Named moves (each a turn or a mirror), then the moves between two rows, first move first; the first pair answered:
J (before -> after):
-218 -86 -45 -48 -292 -17 46 -84 2 185 68 76 -14 50 -51 -27 301 69 185
 93 200 25  ->  -262 -35 -51 -149 -335 1 -60 -74 71 196 -35 -14 -61 -48 29 -106 211 43
 132 113 140 59
21 -90 22 26 125 -95 154 63 24 0 14 243 4 81 -66 -1 129 -43 15 -30 169
 -189  ->  -71 39 8 -167 45 -56 -67 73 179 23 -173 57 -93 -120 92 -183 -41 -109 -81
 4 33 -113
174 -4 237 230 148 -12 157 14 43 -251 144 147 66 155 -263 298 -146 -25
 -65 -36 -32 -18  ->  35 165 221 -45 33 39 -145 9 249 -229 -120 -104 -65 -97 -57 49 -384 -100
 -203 2 -222 68
42 -52 46 -68 -6 126 -202 -84 -151 -141 13 -66 39 -103 -42 140 -117 264
 -151 113 -11 60  ->  74 -82 43 -22 7 114 -143 -83 -188 -147 62 -20 66 -60 -81 182 -75 288
 -128 111 25 40
U (before -> after):
-21 29 65 57 -80 -18 4 -46 -52 -111 29 21 91 56 -52 20 40 100 30 -41 8 2  ->  8 39 84 82 -30 -30 39 -16 -56 -103 48 34 84 71 -51 41 11 59 38 -69 -20
 10
-95 -48 -139 -90 -81 82 -129 87 -38 -46 13 -136 -63 46 -5 -33 10 154 30
 45 28 -54  ->  56 0 -94 36 140 8 31 218 1 -1 70 -72 -50 104 -37 78 -90 -22 80 -23 -83
 -40
-62 -55 56 98 -145 -36 0 -106 -8 4 119 155 -87 165 -6 70 19 -38 3 -137
 84 42  ->  -69 -54 47 92 -143 -32 7 -113 -13 5 117 156 -74 147 -6 68 23 -34 6 -137
 79 48
T (before -> after):
-186 -47 -84 6 67 -26 -46 228 139 -7 47 -262 -168 90 157 -42 -67 129 -54
 -29 -122 42  ->  -195 -121 -144 44 107 -52 14 252 67 30 116 -172 -181 154 84 -21 60 156
 -3 -15 -18 26
-39 -21 -210 -77 137 -81 -112 206 -14 56 -19 14 -289 -11 -135 47 193 -68
 -128 -24 -76 6  ->  -47 8 -200 -173 113 -82 -166 152 46 88 -112 -27 -279 -90 -11 -45 96 -123
 -143 1 -104 30
62 36 126 29 -33 37 95 -147 -120 88 -38 59 219 -81 81 56 -117 1 32 98 99
 -55  ->  79 71 165 78 -53 45 88 -108 -134 10 5 21 228 -51 30 130 -137 28 -6 65 53
 -53
Then:
(two moves a pair)
182 -114 84 150 86 -38 181 -36 -48 -22 112 134 163 124 -79 37 -70 -59
 130 -37 12 -55  ->  143 -68 73 -44 63 -35 99 -141 63 82 -58 95 156 -36 127 -146 -198 -159
 147 21 -8 -11 -> T then J
87 23 58 -13 166 50 59 -158 -11 -23 -50 -22 164 -130 69 30 -195 -116 207
 62 66 1  ->  41 48 117 97 6 111 -26 -131 -75 -233 28 -141 165 -66 -95 155 -126 73 73
 6 23 -14 -> U then T
-86 67 -45 -39 128 -79 102 77 38 -4 -118 75 -100 27 176 -131 12 -77 169
 25 48 -20  ->  -138 21 -71 -54 31 -46 66 12 3 -31 -117 81 -87 21 165 -155 102 26 163 52
 128 -47 -> J then U
90 -14 36 -67 113 10 -51 5 90 35 -33 19 -51 19 1 -68 -6 -63 85 -48 68 74  ->  103 -21 41 7 120 2 -25 43 47 -3 28 28 -53 76 -85 -3 35 -24 81 -77 73 72 -> T then T
13 51 12 -102 -40 -57 -207 231 19 16 -74 90 -84 1 -32 -57 -38 -69 -169
 -101 -110 -82  ->  0 -17 -59 -164 3 -72 -168 182 9 128 -89 166 -96 -13 6 -129 23 -87 -91
 -45 3 -98 -> T then T
110 218 -40 -136 42 -71 38 -92 152 -115 -227 -6 53 -204 36 44 -285 -100
 -197 54 -205 -58  ->  182 16 -47 111 72 -89 287 -159 -66 -167 32 223 183 35 -182 237 -5 65 -75
 43 26 -162 -> U then J
-81 71 -94 45 -182 47 -137 -105 -36 -36 93 -2 47 -149 35 -242 -34 30 -78
 28 -50 -12  ->  -77 60 -85 131 -184 49 -131 -36 -64 -89 167 -4 32 -85 -82 -149 16 84
 -111 -13 -61 -25 -> T then J
29 -191 -11 -12 -56 21 240 38 -93 82 -77 137 13 90 -93 -59 148 -65 90 0
 141 136  ->  2 4 105 9 -172 68 28 166 -1 -123 -120 -128 -41 42 -152 10 -30 -24 -138
 -97 -138 192 -> J then T
3 101 25 -84 -4 30 -85 73 134 -50 -13 -194 -114 -61 -6 -38 -124 -108 -69
 26 -159 116  ->  -10 -28 -58 69 43 20 29 150 -6 -70 165 -76 -153 91 -220 82 141 22 -23 1
 -14 55 -> U then T
-10 -63 60 30 -49 -129 70 -125 25 80 20 62 78 -33 60 -5 167 82 162 62
 212 -119  ->  -19 60 82 -96 -27 -131 -46 -58 169 123 -103 -67 3 -155 179 -99 -13 -55
 96 54 54 -50 -> U then J
27 2 -34 122 136 -117 40 426 60 105 208 86 -245 62 -99 7 98 61 -97 59
 -46 -4  ->  -105 39 -74 -57 -33 -61 -170 353 116 80 57 -46 -299 -78 2 -167 61 132
 -170 102 -59 23 -> J then U
-142 -4 -67 23 -158 61 -112 80 67 -31 -20 -166 22 -21 11 -113 61 146 41
 36 43 -58  ->  1 76 -12 124 75 -4 16 229 142 24 23 -122 12 10 0 -13 -82 -71 76 -22 -120
 -26 -> U then J
-81 326 16 -110 87 -51 102 -61 71 -112 -28 -50 -18 -82 63 156 -240 2 -58
 -53 -5 7  ->  -61 204 3 -8 59 -48 201 -128 -62 -147 118 65 51 39 -50 255 -59 140 6 -52
 158 -62 -> U then J
18 -3 56 -147 -15 36 -70 -113 -29 80 -76 98 44 -54 45 -132 -62 -159 86
 20 -64 -52  ->  71 33 154 -51 -34 52 -47 -119 -43 -13 -41 66 116 -12 4 -32 -127 -152 43
 -23 -144 -60 -> J then T
47 10 37 -36 -9 -28 50 -149 18 60 -22 -29 133 -34 77 -40 -100 -53 34 36
 7 -17  ->  70 16 74 53 -16 -32 71 -118 -9 -11 35 -39 156 24 3 53 -94 -19 10 1 -26
 -25 -> J then T
251 30 140 -223 -228 -136 77 -200 -70 -39 184 18 63 -79 145 -20 -75 241
 16 -71 192 -99  ->  250 90 167 -220 -271 -125 2 -177 -33 -95 160 -53 48 -101 149 -7 -127 241
 -55 -94 116 -84 -> T then J
131 45 67 -3 32 148 62 -17 -268 -94 242 148 -94 -60 207 94 10 95 52 139
 231 -122  ->  187 158 140 -50 75 141 41 -33 -150 -60 136 86 -64 -144 340 49 -202 -54
 37 129 90 -84 -> T then U
189 74 215 146 -25 -58 169 -163 39 -123 -6 -26 232 69 61 163 -158 -51 69
 -62 -77 -13  ->  53 10 163 42 -240 12 32 -303 -22 -172 -54 -91 238 21 70 62 -35 156 31 6
 48 -43 -> U then J
101 -115 113 30 94 76 37 51 -54 -30 -45 50 -37 -68 92 -32 27 -168 59 135
 -110 -28  ->  12 -122 102 -5 -85 140 -86 -11 -84 -115 -79 -34 -37 -90 75 -66 77 -30 -4
 153 -71 -52 -> T then U
-57 -9 -82 -21 8 -55 -33 42 0 34 33 -1 -48 -39 -16 -11 18 62 52 -2 51 71  ->  -47 17 -73 -9 52 -52 -21 60 19 51 33 1 -59 -42 -10 -4 -17 21 64 -7 12 92 -> U then J
-61 -81 -117 70 -112 -34 0 56 -122 195 181 39 -5 -82 -318 15 69 27 59 10
 97 24  ->  -116 28 -112 -77 -150 -14 -139 84 5 218 40 -82 -80 -215 -198 -104 -89
 -50 -14 28 -24 89 -> U then J
68 71 -118 89 129 -59 178 57 -55 -115 226 8 90 162 -20 101 24 -238 -102
 9 -157 7  ->  62 150 -90 -38 89 -47 101 -12 48 -82 100 -60 105 57 133 -3 -145 -312
 -142 38 -232 39 -> T then T
47 45 58 79 38 -72 123 -19 64 -25 -111 -27 43 -17 23 -126 -162 101 26
 251 -167 18  ->  50 -32 53 138 29 -61 183 -56 -20 -38 -32 52 82 56 -33 -74 -52 171 56 255
 -74 -17 -> U then J
72 -3 -135 -138 -33 -114 14 63 -26 46 -66 53 64 104 -56 -85 -140 -93 -5
 3 -132 154  ->  -2 -23 -151 -137 -174 -54 -76 32 -85 -48 -55 -1 51 126 -119 -80 -45 57
 -70 4 -82 129 -> T then U
15 116 3 118 37 46 126 11 -191 -270 213 -185 257 72 -147 308 76 -15 -77
 -56 -190 -104  ->  -141 18 -250 -349 76 19 28 -150 -54 128 -76 -102 123 -214 220 -163 89
 -189 84 160 20 -56 -> T then J
26 63 31 31 -213 89 35 -158 -34 -90 10 -50 188 78 -13 75 -1 163 -98 -78
 -60 -33  ->  -67 36 -87 -153 -213 85 -41 -187 16 46 -110 -52 94 -40 102 -113 17 118
 -68 3 15 -9 -> T then J
71 -89 -138 -45 92 -28 -17 101 -37 -18 -50 -21 -164 51 -1 86 -97 -135
 -96 5 -22 -51  ->  -22 -134 -175 -102 -36 13 -99 12 -67 -47 -72 -48 -163 40 7 26 -12 -4
 -115 39 61 -74 -> J then U
-15 63 -45 -143 16 22 -84 17 45 68 -75 -49 -81 -71 84 -122 -60 -129 6 20
 -13 81  ->  75 -21 -26 41 132 -13 120 42 -63 67 83 110 4 95 -48 34 58 -109 96 -15 75
 22 -> U then J
-202 33 -90 -67 -229 63 -230 -118 -45 -104 16 -163 -59 -67 -177 -97 272
 154 -175 106 112 30  ->  101 71 7 233 212 -80 152 108 -48 -38 215 45 0 133 -317 204 166 -143 -34
 -22 -12 37 -> J then U
33 -13 80 129 -159 75 50 -105 -159 -255 114 44 146 159 -152 175 118 181
 -100 4 14 -74  ->  -69 -73 -74 -225 -129 49 0 -275 -58 48 -116 115 97 -70 165 -176 79 41 45
 173 159 -42 -> T then J
280 57 193 185 -29 -38 92 28 38 -219 13 -259 57 101 -18 288 -454 -109
 -48 -24 -451 47  ->  132 -203 104 219 -347 57 75 -211 -226 -337 146 -152 167 226 -164 292 -42
 314 -8 62 -79 -74 -> U then J
-3 51 -3 177 134 -79 32 137 141 -71 75 12 -42 -26 -11 274 144 -76 30 95
 -228 99  ->  -170 59 -57 -10 -84 5 -187 19 166 -104 -57 -118 -83 -141 72 107 170 66
 -48 167 -180 122 -> J then U
-79 8 -21 -108 -72 19 -85 -21 46 48 -69 -59 -44 -66 48 -120 12 52 -10 62
 40 50  ->  16 64 64 83 12 -3 -9 115 34 -63 53 -68 -25 44 -100 73 -30 24 -53 -40 -84
 36 -> T then U
-78 60 0 -9 63 -37 1 -164 156 -183 -158 51 140 -15 82 -13 17 108 -33 -69
 90 -13  ->  -78 5 -35 15 94 -57 41 -161 112 -146 -117 104 124 0 51 -18 99 119 2 -55
 156 -17 -> T then T
-188 -15 17 16 -25 -33 -28 53 -45 -74 59 -13 -65 71 -187 53 240 81 -14
 -48 27 22  ->  -238 -13 -26 -86 -36 -16 -111 45 2 -26 -17 -60 -112 -8 -117 -46 223 58
 -18 -7 40 39 -> J then T
-99 1 28 10 -144 163 -205 -137 23 -176 -18 -129 -92 -19 -249 -40 -46 150
 -76 -76 -53 101  ->  49 -29 57 192 58 94 15 -40 -22 -152 127 13 -33 118 -344 126 -38 51 11
 -135 -64 81 -> J then U
2 96 81 139 -112 26 3 -3 -66 -163 81 -203 189 102 80 67 9 -46 -148 -140
 -66 37  ->  -114 36 -90 -129 -93 15 -80 -36 -8 58 -67 -171 56 -57 246 -193 62 -105
 -84 -23 61 70 -> T then J
71 21 -114 113 -27 -12 -4 16 -222 -54 87 28 -29 70 -206 223 283 148 27
 18 67 -18  ->  -26 185 -115 -135 -108 14 -256 28 -31 -20 -155 -195 -144 -160 -12 15 49
 44 -96 43 -120 72 -> U then J
122 131 38 223 115 -93 88 298 81 -123 153 -9 18 153 -173 239 -16 -155
 -23 -103 -195 -10  ->  -135 -136 -251 -196 -82 -46 -36 -30 14 160 -42 134 -30 -42 82 -202 262
 -12 153 169 261 -40 -> T then U
-107 -21 -15 -237 8 160 199 125 -39 -55 -39 30 9 -33 23 -168 7 -12 111
 -190 -205 -179  ->  -111 -45 -26 -203 25 158 222 144 -80 -54 12 70 2 -2 -26 -137 71 18 128
 -193 -178 -190 -> T then T
-47 62 -164 -160 -23 -11 -10 30 -25 7 8 -47 -128 -84 321 -112 -303 -191
 41 23 0 74  ->  -11 118 -77 94 -54 9 -14 209 -96 -225 172 -130 -148 74 60 143 -259 -54
 -102 -110 -119 54 -> T then J
-4 -85 -47 24 109 -32 115 4 -70 97 103 146 8 40 -76 6 116 -5 96 18 124 0  ->  78 -43 53 54 104 -28 158 -79 -49 58 80 142 135 34 -6 45 -1 -44 106 10 68
 -12 -> T then J
46 58 71 63 -100 63 -96 2 20 -79 -53 -72 0 8 26 48 -164 52 -127 -31 -169
 3  ->  6 -51 -65 -105 -29 23 -45 -92 17 141 -126 65 -11 -54 158 -146 -70 -14 24
 85 22 4 -> T then T
-102 -37 -54 42 -202 -11 -48 61 -86 -238 174 -71 41 -32 -132 93 203 233
 -206 -34 110 132  ->  -121 63 -5 -126 -255 22 -167 -42 57 -188 -15 -177 58 -184 79 -57 -5 131
 -240 10 6 178 -> T then T
-114 -67 62 -200 -223 113 -195 -293 73 -144 -89 -94 286 -65 -40 56 132
 188 -78 34 27 2  ->  134 -31 131 106 204 -29 134 -7 68 -94 127 84 279 126 -219 348 62 -74 25
 -105 -98 -2 -> T then U
152 297 108 70 25 45 168 278 77 -85 27 -76 -179 122 8 180 -347 -179 -19
 -20 -391 64  ->  140 10 -130 26 207 -38 421 182 -80 220 115 286 -194 197 24 53 -14 -191
 285 119 24 11 -> J then T
-120 -26 139 -152 72 25 -124 -82 -23 -26 -42 -177 16 -233 64 -181 -107
 55 -12 -93 62 5  ->  -41 -69 170 -113 114 -1 6 -179 -65 24 -11 -69 144 -190 109 -166 -111 22
 88 -71 129 -31 -> J then T
13 -158 51 84 78 -41 84 -76 -178 -24 -106 -90 53 12 25 -309 15 182 -55
 59 353 28  ->  35 -94 138 217 43 -23 65 11 -193 -173 -40 -169 65 82 -90 -164 -22 236
 -149 -24 243 27 -> T then T
99 26 73 116 -97 32 170 -162 -11 -32 -60 -85 178 31 141 -26 -222 -86 69
 -8 -118 24  ->  3 78 23 22 -147 54 24 -91 55 -25 -146 -189 47 -50 155 -107 -242 -76 -19
 0 -177 62 -> T then J
-190 -3 -178 -35 -85 -146 -235 74 -123 91 -80 -37 3 66 -112 116 191 22
 109 -70 121 44  ->  -105 -36 -125 45 -63 -159 -127 26 -163 72 -22 40 107 132 -119 191 189 14
 170 -75 158 12 -> T then J
-40 107 -67 41 175 26 -89 322 99 9 -40 -63 -212 -30 -77 -52 -13 -72 -119
 -70 -119 56  ->  -64 67 -114 -50 191 15 -79 259 123 101 -92 -19 -223 -85 7 -150 -2 -113
 -55 -22 -56 68 -> T then T
-87 -258 -77 -51 -105 -102 -41 15 -238 96 36 31 -73 -240 115 -75 307 104
 30 -114 314 30  ->  -87 -23 101 -52 -241 -44 -247 67 -110 -117 -74 -238 -72 -336 139 -31 17
 103 -207 -197 -7 85 -> J then T
-29 -38 75 -24 -55 43 -21 103 45 -72 -59 -93 2 -109 87 -107 82 115 30 41
 -29 52  ->  47 -41 70 61 111 -12 99 193 37 -8 18 2 -12 -45 37 -29 86 15 86 10 -27 41 -> U then T
-25 20 95 -61 -172 16 -190 18 -28 -104 -198 -273 21 -64 7 -24 -98 35
 -211 -53 -106 33  ->  94 -159 -38 119 170 -107 152 171 -164 72 29 43 -21 139 -176 112 148 -70
 0 -61 97 -1 -> U then T
33 80 170 -28 -18 -10 13 -42 16 27 9 -132 -15 -75 -99 24 20 -26 53 33
 -64 145  ->  43 37 169 16 -18 -16 66 -64 -38 17 60 -87 14 -23 -147 58 93 20 74 27 -15
 123 -> U then J
25 70 154 -133 -230 38 -89 -381 118 96 -152 -31 233 -172 267 -162 -70 23
 -34 113 50 -8  ->  140 91 281 275 -163 36 14 -107 -6 -191 141 -51 230 112 -137 255 26 149
 -154 -98 -89 -44 -> T then U
74 358 167 160 285 -9 59 147 -13 -24 -144 164 -99 -59 -72 -146 -207 15
 68 -239 -71 -122  ->  8 335 76 45 291 -18 -3 152 13 62 -210 156 -183 -123 -25 -265 -170 3 90
 -204 -16 -106 -> T then J
-35 23 43 -147 -80 46 -66 -71 -18 41 -36 -35 -14 -101 73 -82 -51 4 -38
 -10 27 -79  ->  -23 -69 -31 -80 -25 29 9 -36 -95 69 61 60 -40 -23 -22 -34 87 54 21 -13
 139 -100 -> T then T
90 -167 -170 -31 79 -59 74 -103 -104 146 10 -46 -56 29 97 -18 82 -3 231
 11 147 12  ->  93 46 -1 34 -48 0 -133 -11 -3 -111 -35 -316 -76 -4 34 98 -150 31 -18
 -105 -170 64 -> J then T
